500 stands for zero in the data rows.
Here are some points, each followed by its number:
Array([442, 369, 299, 400, 362, 378, 287, 524, 496, 559, 420, 446, 535, 501, 394, 368, 538, 618, 674, 577, 412, 466, 523, 804]) 0
Array([630, 666, 630, 0, 389, 293, 0, 313, 517, 575, 378, 474, 306, 432, 951, 497, 380, 446, 0, 621, 811, 237, 522, 473]) 1
Array([503, 548, 666, 432, 398, 466, 541, 479, 546, 554, 447, 465, 467, 512, 649, 438, 437, 483, 507, 551, 758, 479, 490, 462]) 2
Array([542, 493, 546, 787, 543, 402, 427, 630, 483, 220, 468, 494, 477, 494, 328, 485, 484, 432, 369, 413, 432, 440, 498, 999]) 3
Array([559, 656, 582, 627, 202, 301, 505, 516, 494, 841, 553, 530, 537, 405, 289, 420, 441, 531, 421, 454, 510, 240, 536, 260]) 4
Array([483, 672, 356, 285, 503, 313, 526, 466, 565, 314, 464, 462, 444, 519, 706, 618, 503, 437, 345, 286, 465, 556, 419, 322]) 5
Array([500, 428, 555, 357, 605, 257, 536, 497, 519, 417, 447, 440, 552, 555, 488, 482, 460, 489, 469, 554, 342, 527, 533, 628]) 6
Array([459, 665, 891, 628, 622, 448, 871, 477, 490, 644, 548, 450, 498, 488, 759, 494, 504, 452, 533, 618, 458, 515, 506, 90]) 7
Array([631, 421, 639, 666, 585, 551, 606, 592, 468, 209, 521, 543, 529, 505, 388, 420, 623, 358, 439, 386, 714, 398, 543, 948]) 8
Array([551, 504, 603, 682, 570, 393, 519, 604, 485, 232, 439, 478, 481, 496, 472, 548, 528, 426, 305, 342, 498, 519, 504, 941]) 9
Array([364, 410, 286, 530, 218, 467, 136, 503, 531, 562, 386, 417, 417, 476, 554, 453, 528, 562, 728, 487, 568, 591, 492, 529]) 10
Array([562, 573, 445, 501, 496, 424, 740, 447, 486, 725, 577, 582, 519, 416, 469, 545, 378, 583, 396, 573, 363, 531, 479, 415]) 11
Array([583, 319, 515, 999, 969, 999, 508, 646, 572, 502, 370, 466, 616, 424, 116, 614, 618, 568, 999, 208, 737, 623, 467, 657]) 12
Array([582, 517, 530, 634, 574, 360, 593, 609, 550, 42, 482, 516, 502, 465, 411, 553, 470, 394, 309, 391, 537, 536, 505, 999]) 13
Array([516, 572, 694, 758, 681, 278, 250, 493, 412, 198, 594, 462, 453, 617, 756, 618, 459, 483, 523, 608, 396, 407, 415, 886]) 14
Array([426, 377, 269, 549, 354, 479, 244, 542, 462, 605, 523, 502, 553, 497, 403, 502, 534, 663, 630, 562, 352, 504, 476, 761]) 15
Array([628, 276, 520, 999, 985, 999, 517, 632, 532, 510, 377, 508, 557, 410, 151, 545, 590, 530, 999, 200, 788, 660, 454, 650]) 16
Array([645, 282, 482, 991, 949, 983, 418, 612, 579, 569, 416, 540, 577, 496, 260, 546, 517, 542, 999, 224, 724, 721, 386, 592]) 17
Array([420, 406, 185, 543, 167, 511, 188, 458, 566, 622, 464, 501, 436, 442, 603, 418, 559, 583, 744, 500, 623, 616, 479, 567]) 18
Array([516, 751, 987, 999, 579, 466, 978, 402, 512, 559, 644, 546, 506, 418, 743, 517, 441, 420, 122, 545, 494, 347, 495, 0]) 19
Array([498, 620, 585, 670, 293, 315, 428, 527, 416, 711, 517, 492, 505, 476, 350, 533, 466, 459, 460, 403, 474, 413, 524, 285]) 20
Array([468, 402, 227, 434, 338, 428, 226, 524, 505, 661, 436, 469, 456, 565, 477, 430, 472, 647, 679, 495, 368, 594, 456, 700]) 21
Array([560, 664, 541, 763, 289, 384, 450, 501, 444, 774, 579, 574, 533, 467, 378, 564, 439, 508, 412, 402, 445, 412, 491, 272]) 22
Array([405, 185, 0, 377, 349, 545, 605, 559, 459, 0, 423, 582, 532, 456, 480, 351, 541, 609, 944, 501, 492, 742, 532, 420]) 23
Array([475, 403, 289, 490, 346, 401, 299, 506, 511, 577, 501, 502, 528, 530, 468, 495, 500, 621, 597, 556, 409, 547, 476, 742]) 24
Array([585, 460, 498, 349, 537, 249, 712, 416, 453, 778, 539, 556, 498, 393, 366, 380, 414, 533, 473, 589, 389, 483, 514, 425]) 25
Array([420, 476, 300, 495, 360, 475, 437, 553, 524, 575, 488, 468, 532, 470, 459, 505, 541, 629, 589, 559, 400, 493, 518, 775]) 26
Array([376, 257, 0, 367, 330, 544, 563, 571, 478, 71, 356, 510, 455, 479, 505, 409, 498, 606, 914, 433, 486, 728, 525, 385]) 27
Array([466, 561, 651, 453, 458, 479, 536, 482, 564, 531, 447, 452, 461, 508, 669, 522, 454, 451, 500, 496, 716, 512, 487, 475]) 28
Array([333, 228, 0, 420, 291, 481, 539, 564, 497, 0, 352, 468, 502, 476, 423, 381, 565, 584, 966, 482, 487, 728, 582, 430]) 29
Array([579, 499, 805, 907, 722, 190, 164, 482, 335, 33, 660, 493, 538, 587, 674, 543, 519, 457, 569, 751, 410, 257, 433, 999]) 30
Array([442, 167, 363, 70, 484, 564, 179, 510, 524, 876, 456, 489, 545, 615, 404, 388, 540, 602, 999, 593, 592, 362, 443, 517]) 31
Array([614, 631, 691, 0, 343, 250, 0, 290, 528, 489, 367, 460, 368, 367, 896, 444, 442, 428, 0, 740, 876, 108, 595, 540]) 32
Array([378, 259, 0, 394, 324, 595, 592, 578, 495, 87, 417, 531, 454, 430, 521, 405, 485, 656, 863, 469, 453, 722, 523, 399]) 33
Array([587, 547, 665, 0, 409, 197, 0, 316, 507, 494, 341, 449, 389, 450, 797, 371, 487, 406, 0, 681, 869, 200, 565, 542]) 34
Array([601, 494, 567, 786, 633, 645, 578, 617, 596, 195, 533, 550, 556, 590, 466, 490, 597, 387, 515, 301, 617, 560, 490, 977]) 35
Array([540, 532, 486, 434, 495, 677, 612, 455, 506, 661, 600, 567, 489, 658, 696, 581, 507, 459, 430, 417, 495, 518, 434, 151]) 36
Array([424, 119, 367, 47, 528, 536, 98, 509, 487, 881, 429, 481, 529, 651, 397, 378, 562, 574, 999, 558, 589, 389, 464, 502]) 37
Array([490, 455, 540, 377, 679, 323, 593, 489, 507, 451, 492, 483, 561, 512, 504, 462, 473, 513, 402, 545, 303, 504, 527, 632]) 38
Array([581, 601, 331, 215, 455, 268, 543, 419, 530, 289, 504, 528, 430, 488, 714, 508, 491, 410, 338, 338, 529, 517, 411, 271]) 39
Array([541, 474, 608, 637, 620, 317, 613, 614, 507, 0, 475, 488, 542, 444, 314, 511, 578, 373, 290, 413, 558, 440, 539, 999]) 40
Array([400, 388, 239, 539, 249, 402, 287, 559, 522, 522, 468, 441, 600, 466, 373, 462, 559, 645, 712, 639, 398, 460, 558, 901]) 41
Array([555, 528, 465, 460, 472, 345, 716, 442, 459, 670, 592, 574, 523, 398, 457, 496, 414, 541, 422, 607, 443, 485, 528, 486]) 42
Array([595, 462, 598, 760, 653, 605, 515, 605, 519, 226, 529, 534, 514, 602, 443, 539, 558, 379, 477, 285, 604, 560, 448, 894]) 43
Array([472, 595, 656, 549, 425, 660, 453, 462, 548, 502, 549, 506, 481, 401, 720, 522, 496, 450, 309, 498, 459, 647, 474, 297]) 44
Array([480, 626, 551, 573, 353, 403, 540, 521, 484, 643, 536, 486, 538, 432, 396, 502, 432, 547, 378, 527, 478, 346, 549, 370]) 45
Array([354, 277, 0, 397, 392, 574, 724, 578, 456, 0, 412, 545, 497, 422, 528, 403, 565, 590, 864, 450, 487, 716, 576, 419]) 46
Array([625, 454, 592, 760, 558, 581, 603, 586, 530, 217, 537, 547, 560, 566, 410, 496, 642, 380, 474, 365, 665, 500, 519, 954]) 47
Array([459, 633, 669, 577, 440, 734, 461, 476, 529, 494, 543, 488, 420, 333, 745, 530, 477, 426, 272, 467, 437, 645, 516, 249]) 48
Array([543, 586, 570, 536, 216, 258, 475, 513, 480, 673, 466, 464, 508, 487, 353, 452, 453, 470, 521, 488, 561, 383, 566, 349]) 49
Array([479, 547, 630, 369, 613, 589, 646, 523, 514, 450, 570, 517, 493, 633, 654, 537, 515, 425, 544, 421, 701, 527, 465, 480]) 50
Array([419, 620, 637, 431, 495, 451, 528, 450, 568, 445, 464, 416, 502, 520, 752, 540, 457, 462, 503, 501, 565, 535, 503, 356]) 51
Array([610, 491, 591, 722, 570, 455, 635, 605, 514, 219, 517, 550, 521, 422, 497, 517, 559, 448, 247, 398, 537, 486, 504, 999]) 52
Array([462, 650, 386, 352, 459, 271, 537, 465, 547, 285, 481, 462, 506, 518, 629, 622, 536, 441, 345, 351, 464, 514, 452, 361]) 53
Array([519, 504, 533, 787, 442, 399, 572, 507, 544, 105, 548, 545, 541, 510, 119, 545, 513, 469, 599, 491, 572, 409, 456, 903]) 54
Array([602, 580, 614, 65, 378, 277, 0, 304, 502, 496, 435, 492, 391, 430, 796, 496, 431, 432, 0, 676, 793, 272, 537, 513]) 55
Array([541, 491, 504, 406, 575, 326, 729, 436, 454, 739, 570, 550, 532, 387, 372, 452, 442, 561, 396, 594, 354, 447, 517, 437]) 56
Array([545, 675, 554, 662, 250, 380, 499, 515, 460, 859, 573, 567, 528, 439, 371, 496, 383, 550, 415, 433, 472, 339, 486, 255]) 57
Array([443, 629, 511, 438, 670, 717, 815, 530, 509, 353, 596, 532, 482, 519, 567, 643, 451, 506, 80, 567, 625, 566, 537, 787]) 58
Array([639, 493, 414, 433, 770, 517, 580, 538, 484, 331, 509, 438, 478, 441, 373, 480, 510, 400, 313, 427, 658, 539, 500, 999]) 59
Array([606, 432, 616, 686, 571, 574, 568, 614, 520, 205, 507, 501, 526, 559, 407, 451, 589, 375, 492, 379, 658, 464, 522, 917]) 60
Array([676, 419, 548, 744, 564, 374, 461, 604, 479, 154, 521, 551, 579, 459, 379, 555, 445, 452, 366, 471, 373, 489, 486, 999]) 61
Array([486, 543, 601, 398, 501, 511, 502, 536, 440, 455, 493, 461, 514, 437, 260, 448, 571, 357, 329, 543, 504, 599, 547, 430]) 62
Array([612, 706, 634, 0, 387, 353, 0, 271, 557, 596, 460, 548, 372, 316, 999, 469, 459, 489, 0, 718, 884, 107, 539, 589]) 63
Array([325, 423, 211, 392, 342, 378, 247, 532, 510, 533, 381, 376, 479, 547, 250, 390, 626, 575, 724, 536, 611, 545, 536, 631]) 64
Array([394, 211, 0, 334, 349, 427, 606, 568, 488, 0, 363, 491, 494, 492, 484, 321, 511, 532, 927, 501, 497, 739, 574, 379]) 65
Array([570, 500, 490, 397, 543, 313, 636, 429, 464, 683, 495, 522, 472, 473, 438, 468, 398, 499, 464, 521, 394, 554, 487, 392]) 66
Array([493, 648, 636, 457, 568, 592, 943, 417, 476, 647, 538, 524, 474, 650, 890, 522, 563, 435, 617, 396, 508, 463, 472, 257]) 67
Array([543, 492, 630, 592, 657, 405, 461, 641, 512, 182, 506, 527, 500, 386, 480, 514, 461, 448, 427, 439, 376, 516, 499, 999]) 68
Array([611, 493, 607, 820, 665, 689, 616, 627, 551, 224, 556, 574, 519, 555, 474, 511, 588, 403, 454, 289, 600, 568, 485, 960]) 69
Array([292, 525, 180, 511, 381, 552, 336, 543, 501, 633, 458, 462, 513, 481, 320, 511, 589, 665, 586, 512, 527, 522, 488, 628]) 70
Array([502, 681, 584, 712, 196, 315, 470, 510, 475, 789, 517, 484, 527, 437, 286, 490, 464, 484, 438, 387, 509, 290, 537, 229]) 71
Array([467, 694, 836, 958, 581, 669, 660, 355, 495, 529, 584, 479, 528, 353, 733, 573, 461, 441, 615, 682, 409, 424, 592, 212]) 72
Array([477, 517, 789, 676, 875, 492, 381, 499, 468, 73, 617, 454, 478, 615, 803, 615, 503, 482, 537, 619, 396, 407, 421, 870]) 73
Array([521, 523, 331, 181, 649, 539, 828, 703, 451, 678, 509, 445, 470, 797, 0, 504, 540, 672, 637, 559, 471, 566, 559, 0]) 74
Array([369, 471, 289, 574, 367, 554, 188, 467, 520, 607, 462, 481, 395, 481, 647, 500, 517, 579, 621, 410, 512, 666, 428, 492]) 75
Array([472, 155, 333, 66, 477, 584, 171, 474, 521, 918, 449, 493, 527, 655, 424, 401, 493, 627, 999, 620, 620, 352, 456, 487]) 76
Array([529, 509, 499, 390, 454, 547, 556, 466, 544, 566, 498, 489, 517, 688, 618, 556, 520, 443, 521, 462, 517, 504, 501, 227]) 77
Array([511, 483, 100, 248, 426, 603, 431, 441, 474, 851, 511, 447, 414, 488, 461, 441, 499, 605, 558, 550, 671, 608, 444, 774]) 78
Array([484, 610, 559, 470, 575, 654, 530, 509, 468, 523, 545, 498, 494, 431, 303, 521, 522, 435, 243, 509, 419, 637, 492, 368]) 79
Array([537, 593, 640, 436, 614, 594, 906, 423, 433, 644, 578, 561, 464, 635, 904, 499, 576, 398, 610, 390, 531, 474, 467, 263]) 80
Array([429, 511, 798, 756, 640, 282, 919, 570, 531, 999, 516, 440, 412, 714, 0, 450, 534, 514, 0, 532, 94, 334, 549, 221]) 81
Array([511, 692, 498, 543, 527, 702, 638, 481, 494, 556, 596, 542, 476, 410, 347, 567, 512, 422, 225, 498, 438, 708, 482, 387]) 82
Array([463, 783, 999, 999, 692, 805, 572, 268, 466, 610, 554, 448, 493, 310, 897, 559, 421, 379, 859, 705, 347, 405, 611, 0]) 83
Array([412, 622, 620, 403, 315, 760, 606, 550, 544, 683, 550, 431, 489, 405, 432, 508, 494, 457, 387, 571, 311, 721, 517, 334]) 84
Array([550, 748, 861, 999, 548, 456, 956, 406, 538, 585, 637, 566, 477, 455, 767, 551, 434, 437, 166, 510, 497, 420, 481, 0]) 85
Array([431, 390, 306, 434, 483, 421, 414, 455, 458, 604, 488, 516, 463, 503, 433, 472, 472, 558, 481, 502, 418, 598, 489, 516]) 86
Array([428, 728, 999, 999, 752, 794, 565, 303, 468, 620, 575, 479, 501, 331, 858, 520, 415, 434, 769, 675, 348, 412, 561, 21]) 87
Array([491, 555, 513, 397, 445, 636, 707, 482, 574, 582, 550, 486, 531, 608, 625, 572, 561, 474, 434, 493, 529, 422, 506, 252]) 88
Array([413, 395, 310, 383, 311, 353, 318, 533, 494, 484, 451, 473, 473, 524, 381, 429, 565, 539, 597, 513, 575, 560, 478, 742]) 89
Array([502, 546, 484, 445, 572, 412, 708, 437, 505, 619, 565, 544, 498, 448, 507, 516, 442, 557, 325, 539, 398, 531, 494, 474]) 90
Array([485, 641, 552, 476, 340, 723, 633, 491, 515, 670, 551, 495, 483, 411, 486, 560, 495, 451, 335, 526, 364, 667, 515, 358]) 91
Array([475, 591, 349, 304, 707, 650, 896, 712, 467, 687, 561, 500, 513, 736, 0, 593, 558, 709, 544, 535, 397, 549, 534, 0]) 92
Array([515, 476, 563, 361, 502, 585, 554, 458, 458, 603, 491, 504, 501, 697, 597, 523, 568, 419, 502, 416, 561, 457, 480, 178]) 93
Array([509, 727, 986, 999, 572, 441, 952, 400, 541, 538, 622, 515, 506, 450, 720, 512, 467, 419, 178, 549, 467, 383, 498, 0]) 94
Array([688, 421, 594, 839, 641, 626, 536, 594, 522, 236, 591, 618, 514, 599, 459, 510, 598, 360, 479, 277, 613, 595, 455, 938]) 95
Array([394, 427, 316, 428, 328, 376, 308, 564, 526, 539, 390, 402, 554, 537, 412, 434, 515, 650, 694, 579, 385, 481, 541, 805]) 96
Array([582, 687, 656, 0, 344, 312, 0, 322, 553, 545, 335, 400, 298, 400, 942, 516, 372, 480, 0, 675, 838, 136, 547, 461]) 97
Array([457, 638, 663, 514, 333, 705, 487, 498, 615, 495, 520, 456, 467, 350, 730, 521, 478, 443, 310, 518, 467, 651, 507, 295]) 98
Array([414, 207, 0, 432, 318, 541, 516, 573, 472, 89, 420, 586, 499, 466, 486, 359, 525, 634, 909, 460, 435, 762, 518, 413]) 99
Array([690, 248, 444, 999, 784, 656, 381, 657, 500, 667, 285, 519, 627, 165, 0, 420, 596, 631, 999, 281, 680, 631, 492, 999]) 100
Array([457, 629, 657, 465, 561, 568, 607, 457, 524, 502, 551, 504, 477, 439, 842, 516, 456, 465, 421, 495, 548, 554, 480, 298]) 101
Array([576, 429, 615, 651, 584, 283, 435, 635, 493, 120, 410, 443, 552, 501, 371, 513, 500, 419, 422, 425, 373, 491, 535, 999]) 102
Array([488, 606, 557, 549, 347, 345, 537, 502, 497, 635, 519, 482, 515, 463, 402, 500, 482, 485, 423, 458, 508, 400, 535, 389]) 103
Array([646, 183, 519, 999, 999, 999, 410, 660, 567, 473, 338, 489, 645, 414, 8, 506, 601, 565, 999, 231, 829, 637, 454, 726]) 104
Array([548, 515, 625, 549, 655, 321, 294, 520, 386, 304, 585, 472, 469, 643, 755, 577, 427, 452, 401, 606, 435, 413, 431, 721]) 105
Array([527, 538, 501, 392, 470, 428, 670, 494, 509, 346, 533, 544, 531, 482, 523, 564, 466, 471, 249, 547, 461, 428, 495, 554]) 106
Array([430, 531, 747, 431, 467, 497, 507, 503, 529, 522, 430, 445, 479, 474, 644, 466, 471, 453, 503, 510, 746, 453, 492, 444]) 107
New points follow, each followed by the numbers of its two nearest points above by angle, nearest first.
Array([513, 486, 511, 499, 635, 349, 677, 481, 508, 432, 563, 526, 604, 483, 514, 546, 532, 507, 397, 565, 317, 521, 538, 727]) 38 6
Array([468, 494, 633, 350, 617, 454, 575, 489, 508, 407, 522, 490, 534, 659, 561, 507, 590, 405, 561, 443, 686, 501, 494, 536]) 50 107
Array([457, 259, 137, 92, 689, 567, 999, 772, 411, 50, 462, 515, 552, 674, 0, 386, 577, 635, 845, 521, 387, 665, 624, 0]) 74 92
Array([527, 462, 358, 135, 631, 477, 758, 701, 443, 659, 501, 475, 481, 791, 0, 459, 528, 658, 655, 588, 505, 577, 559, 0]) 74 92
Array([488, 527, 605, 426, 572, 480, 580, 480, 538, 375, 524, 471, 524, 661, 573, 563, 574, 382, 563, 432, 662, 540, 476, 504]) 50 28
Array([559, 485, 351, 235, 632, 549, 762, 728, 425, 672, 526, 462, 496, 828, 0, 535, 515, 699, 628, 604, 431, 566, 526, 0]) 74 92
Array([416, 465, 294, 532, 275, 561, 235, 477, 587, 595, 478, 490, 458, 427, 680, 450, 543, 565, 649, 476, 576, 586, 457, 499]) 18 75
Array([450, 440, 268, 546, 323, 551, 233, 439, 512, 648, 488, 546, 406, 476, 646, 427, 506, 568, 624, 433, 544, 685, 416, 479]) 75 18
Array([563, 466, 502, 418, 491, 238, 664, 402, 467, 699, 538, 536, 537, 417, 335, 437, 454, 519, 515, 604, 430, 469, 526, 465]) 25 56
Array([512, 477, 431, 157, 435, 194, 496, 438, 526, 313, 467, 454, 497, 515, 561, 414, 540, 412, 428, 484, 608, 441, 513, 455]) 39 53
Array([465, 480, 752, 726, 540, 200, 826, 563, 554, 999, 513, 448, 435, 759, 0, 459, 506, 496, 0, 556, 132, 420, 529, 252]) 81 56
Array([483, 629, 544, 437, 559, 614, 569, 522, 505, 535, 536, 508, 492, 436, 355, 507, 536, 406, 257, 498, 428, 684, 497, 418]) 79 82
Array([433, 526, 766, 480, 490, 486, 473, 485, 562, 526, 429, 450, 496, 530, 640, 492, 501, 441, 552, 468, 729, 519, 443, 440]) 107 28
Array([469, 422, 369, 427, 221, 362, 421, 488, 509, 662, 437, 489, 473, 560, 398, 457, 518, 552, 616, 558, 690, 522, 508, 688]) 89 64
Array([534, 475, 526, 263, 492, 533, 523, 450, 493, 633, 486, 503, 466, 692, 632, 481, 508, 433, 499, 415, 571, 472, 458, 197]) 93 77
Array([482, 459, 791, 726, 586, 220, 902, 580, 512, 999, 541, 474, 440, 706, 0, 444, 541, 457, 0, 558, 157, 336, 548, 263]) 81 56
Array([463, 506, 539, 387, 572, 370, 669, 473, 478, 570, 517, 488, 517, 421, 430, 472, 439, 539, 382, 580, 420, 432, 549, 464]) 56 90
Array([514, 429, 549, 555, 613, 345, 628, 535, 540, 224, 476, 494, 554, 438, 340, 462, 525, 457, 283, 495, 447, 476, 549, 893]) 40 13
Array([526, 600, 361, 213, 481, 260, 512, 425, 507, 279, 490, 501, 449, 510, 672, 518, 514, 420, 349, 332, 532, 526, 390, 284]) 39 5
Array([545, 485, 547, 457, 394, 590, 699, 436, 516, 593, 586, 569, 622, 673, 556, 501, 687, 426, 491, 518, 599, 402, 507, 257]) 88 93
Array([472, 662, 565, 435, 326, 787, 657, 520, 528, 757, 561, 496, 457, 404, 489, 543, 508, 459, 332, 495, 313, 717, 516, 321]) 91 84
Array([524, 526, 598, 587, 783, 317, 244, 499, 406, 268, 639, 504, 462, 689, 891, 627, 469, 443, 411, 563, 395, 457, 405, 848]) 105 14
Array([521, 482, 508, 458, 562, 403, 494, 467, 482, 552, 518, 507, 464, 479, 535, 517, 497, 458, 441, 512, 555, 510, 523, 414]) 66 1
Array([555, 487, 738, 750, 724, 219, 193, 467, 383, 82, 617, 468, 513, 596, 694, 531, 506, 478, 548, 725, 448, 261, 449, 999]) 30 14
Array([492, 524, 709, 685, 600, 324, 869, 554, 549, 999, 567, 520, 421, 678, 96, 490, 467, 545, 0, 528, 167, 395, 487, 294]) 81 56
Array([568, 655, 704, 0, 365, 233, 0, 278, 535, 516, 370, 444, 366, 381, 923, 447, 462, 449, 0, 725, 891, 87, 565, 557]) 32 97
Array([579, 457, 662, 569, 637, 358, 517, 639, 481, 155, 520, 570, 519, 355, 427, 449, 516, 432, 437, 460, 455, 447, 513, 999]) 68 40
Array([470, 577, 595, 330, 337, 560, 597, 506, 557, 607, 470, 422, 512, 465, 425, 460, 538, 421, 436, 554, 425, 612, 542, 407]) 84 91
Array([480, 676, 507, 500, 530, 703, 582, 499, 504, 556, 557, 521, 497, 438, 348, 559, 470, 485, 248, 515, 433, 676, 476, 376]) 82 79
Array([526, 517, 519, 374, 550, 368, 668, 453, 481, 607, 484, 494, 462, 460, 464, 467, 416, 498, 406, 523, 423, 513, 502, 409]) 66 25
Array([574, 527, 639, 698, 646, 416, 435, 648, 520, 159, 482, 523, 492, 405, 472, 601, 430, 461, 422, 411, 326, 530, 493, 999]) 68 61
Array([505, 525, 522, 390, 386, 554, 658, 473, 567, 542, 506, 466, 525, 634, 599, 527, 557, 447, 497, 510, 559, 444, 536, 262]) 88 77
Array([519, 585, 469, 265, 478, 343, 611, 483, 505, 370, 490, 468, 463, 471, 595, 504, 503, 471, 288, 445, 524, 421, 449, 390]) 39 53
Array([430, 441, 268, 537, 230, 475, 267, 453, 560, 602, 449, 511, 486, 488, 566, 424, 567, 570, 686, 507, 587, 599, 476, 587]) 18 10
Array([417, 575, 494, 379, 557, 712, 723, 495, 495, 452, 506, 464, 501, 529, 505, 611, 472, 526, 41, 594, 536, 439, 582, 582]) 58 106
Array([439, 528, 763, 817, 664, 367, 970, 573, 559, 999, 632, 548, 502, 651, 0, 511, 544, 562, 0, 570, 84, 337, 519, 316]) 81 56
Array([391, 434, 323, 471, 262, 526, 269, 468, 531, 573, 446, 477, 462, 416, 603, 367, 571, 593, 662, 541, 658, 483, 511, 558]) 18 10
Array([504, 451, 533, 412, 696, 354, 588, 487, 487, 456, 530, 498, 585, 505, 492, 523, 473, 516, 390, 541, 294, 510, 491, 658]) 38 6
Array([515, 486, 608, 604, 629, 399, 626, 636, 566, 11, 472, 479, 536, 420, 323, 489, 552, 434, 278, 419, 528, 454, 521, 999]) 40 13
Array([389, 447, 178, 558, 208, 542, 202, 462, 587, 628, 455, 488, 443, 455, 635, 473, 542, 609, 702, 485, 559, 620, 488, 559]) 18 10
Array([479, 473, 547, 328, 496, 359, 609, 495, 467, 334, 539, 523, 550, 489, 467, 526, 522, 450, 270, 550, 493, 383, 503, 580]) 106 38
Array([534, 546, 541, 420, 489, 619, 590, 488, 461, 615, 506, 525, 476, 647, 624, 564, 476, 465, 430, 427, 501, 490, 443, 185]) 36 93
Array([446, 472, 761, 805, 623, 289, 824, 539, 496, 999, 577, 507, 524, 678, 0, 514, 585, 490, 0, 568, 162, 371, 527, 361]) 81 56
Array([463, 621, 542, 378, 506, 567, 545, 523, 511, 518, 479, 447, 487, 480, 355, 491, 490, 441, 325, 522, 474, 647, 504, 407]) 79 62
Array([542, 485, 533, 290, 455, 586, 605, 458, 470, 646, 508, 518, 496, 673, 616, 495, 544, 430, 499, 442, 611, 424, 480, 191]) 93 77
Array([463, 435, 540, 401, 670, 307, 642, 470, 502, 404, 492, 466, 599, 499, 440, 489, 501, 496, 412, 579, 333, 505, 540, 653]) 38 6
Array([439, 638, 672, 454, 530, 539, 672, 454, 556, 483, 530, 480, 508, 431, 790, 479, 505, 495, 405, 542, 560, 469, 534, 350]) 101 51
Array([520, 464, 547, 435, 658, 368, 623, 488, 472, 469, 492, 464, 531, 504, 483, 540, 414, 521, 346, 557, 266, 500, 499, 536]) 38 6
Array([431, 551, 728, 467, 490, 525, 624, 474, 517, 546, 505, 498, 496, 424, 641, 474, 515, 483, 428, 534, 777, 402, 496, 520]) 107 2
Array([491, 579, 448, 465, 558, 753, 730, 465, 492, 485, 564, 532, 489, 534, 548, 658, 404, 544, 0, 605, 488, 494, 542, 546]) 58 106
Array([525, 703, 536, 647, 302, 468, 567, 516, 464, 785, 566, 535, 483, 412, 424, 533, 366, 567, 333, 439, 474, 316, 490, 244]) 57 45
Array([500, 519, 549, 749, 467, 440, 610, 515, 548, 177, 558, 551, 512, 490, 167, 533, 494, 500, 548, 477, 535, 412, 452, 844]) 54 3
Array([531, 510, 558, 628, 582, 410, 586, 610, 516, 63, 489, 494, 492, 442, 393, 549, 474, 414, 314, 409, 539, 509, 513, 999]) 13 40
Array([451, 341, 9, 384, 259, 576, 465, 697, 495, 879, 492, 490, 445, 787, 0, 512, 643, 787, 874, 508, 353, 733, 522, 143]) 74 92
Array([498, 532, 542, 401, 461, 651, 655, 500, 510, 586, 527, 487, 506, 630, 627, 565, 545, 457, 459, 455, 533, 428, 517, 189]) 88 36
Array([493, 595, 514, 391, 435, 447, 653, 522, 500, 377, 485, 485, 440, 513, 581, 626, 392, 480, 261, 476, 449, 482, 476, 473]) 106 53
Array([546, 480, 545, 363, 651, 398, 633, 528, 497, 482, 512, 482, 540, 478, 540, 503, 403, 563, 342, 580, 311, 446, 505, 626]) 38 6
Array([472, 552, 651, 413, 614, 499, 647, 519, 523, 410, 521, 495, 554, 639, 560, 548, 584, 415, 528, 430, 652, 491, 492, 543]) 50 80
Array([507, 563, 541, 461, 539, 549, 476, 497, 466, 506, 552, 517, 504, 490, 318, 508, 552, 404, 317, 508, 460, 693, 491, 408]) 79 62
Array([555, 501, 497, 433, 483, 613, 561, 430, 483, 630, 583, 580, 536, 655, 623, 560, 517, 459, 440, 443, 534, 501, 430, 231]) 36 93
Array([565, 462, 512, 472, 626, 364, 645, 460, 497, 474, 556, 532, 556, 488, 509, 523, 425, 533, 335, 588, 300, 524, 490, 603]) 38 90
Array([601, 618, 538, 583, 456, 186, 528, 449, 471, 518, 527, 510, 440, 480, 531, 534, 403, 457, 435, 443, 430, 622, 426, 330]) 66 20
Array([487, 561, 655, 395, 430, 526, 678, 481, 502, 642, 516, 433, 487, 421, 480, 482, 466, 554, 678, 627, 527, 392, 559, 446]) 7 25
Array([536, 508, 480, 455, 650, 440, 628, 464, 508, 550, 564, 565, 530, 519, 567, 586, 389, 562, 319, 513, 312, 603, 427, 542]) 90 11
Array([514, 499, 610, 307, 609, 462, 612, 492, 481, 431, 527, 523, 504, 657, 595, 463, 557, 377, 583, 428, 728, 538, 485, 534]) 50 28
Array([511, 490, 529, 344, 539, 262, 594, 459, 487, 697, 500, 521, 516, 442, 414, 382, 453, 503, 508, 536, 399, 505, 516, 452]) 25 66
Array([448, 549, 683, 628, 559, 357, 847, 566, 547, 999, 519, 459, 489, 609, 135, 491, 505, 530, 0, 573, 254, 347, 547, 372]) 81 56
Array([436, 415, 241, 458, 318, 406, 291, 497, 505, 485, 471, 501, 450, 534, 443, 493, 482, 546, 616, 498, 544, 628, 463, 716]) 89 24
Array([538, 457, 530, 388, 611, 358, 662, 484, 508, 444, 523, 511, 609, 471, 478, 474, 468, 535, 388, 630, 367, 429, 533, 685]) 38 6
Array([405, 639, 600, 456, 554, 632, 503, 557, 483, 493, 459, 413, 488, 448, 299, 528, 506, 440, 257, 492, 379, 635, 509, 345]) 79 82
Array([428, 635, 621, 397, 336, 797, 618, 545, 567, 737, 555, 451, 497, 409, 439, 501, 544, 451, 384, 532, 271, 744, 515, 315]) 84 91
Array([431, 614, 655, 556, 475, 528, 583, 465, 546, 550, 500, 499, 507, 483, 678, 548, 503, 491, 448, 484, 704, 499, 487, 501]) 28 107
Array([492, 488, 698, 651, 541, 268, 849, 545, 538, 999, 535, 492, 469, 663, 111, 455, 522, 490, 0, 586, 273, 412, 556, 384]) 81 56
Array([461, 676, 540, 485, 552, 704, 484, 542, 476, 558, 515, 444, 417, 462, 334, 590, 443, 416, 240, 451, 350, 755, 453, 256]) 79 82
Array([523, 538, 485, 272, 482, 412, 651, 509, 489, 377, 484, 518, 461, 503, 564, 543, 428, 451, 278, 493, 502, 454, 479, 517]) 106 39
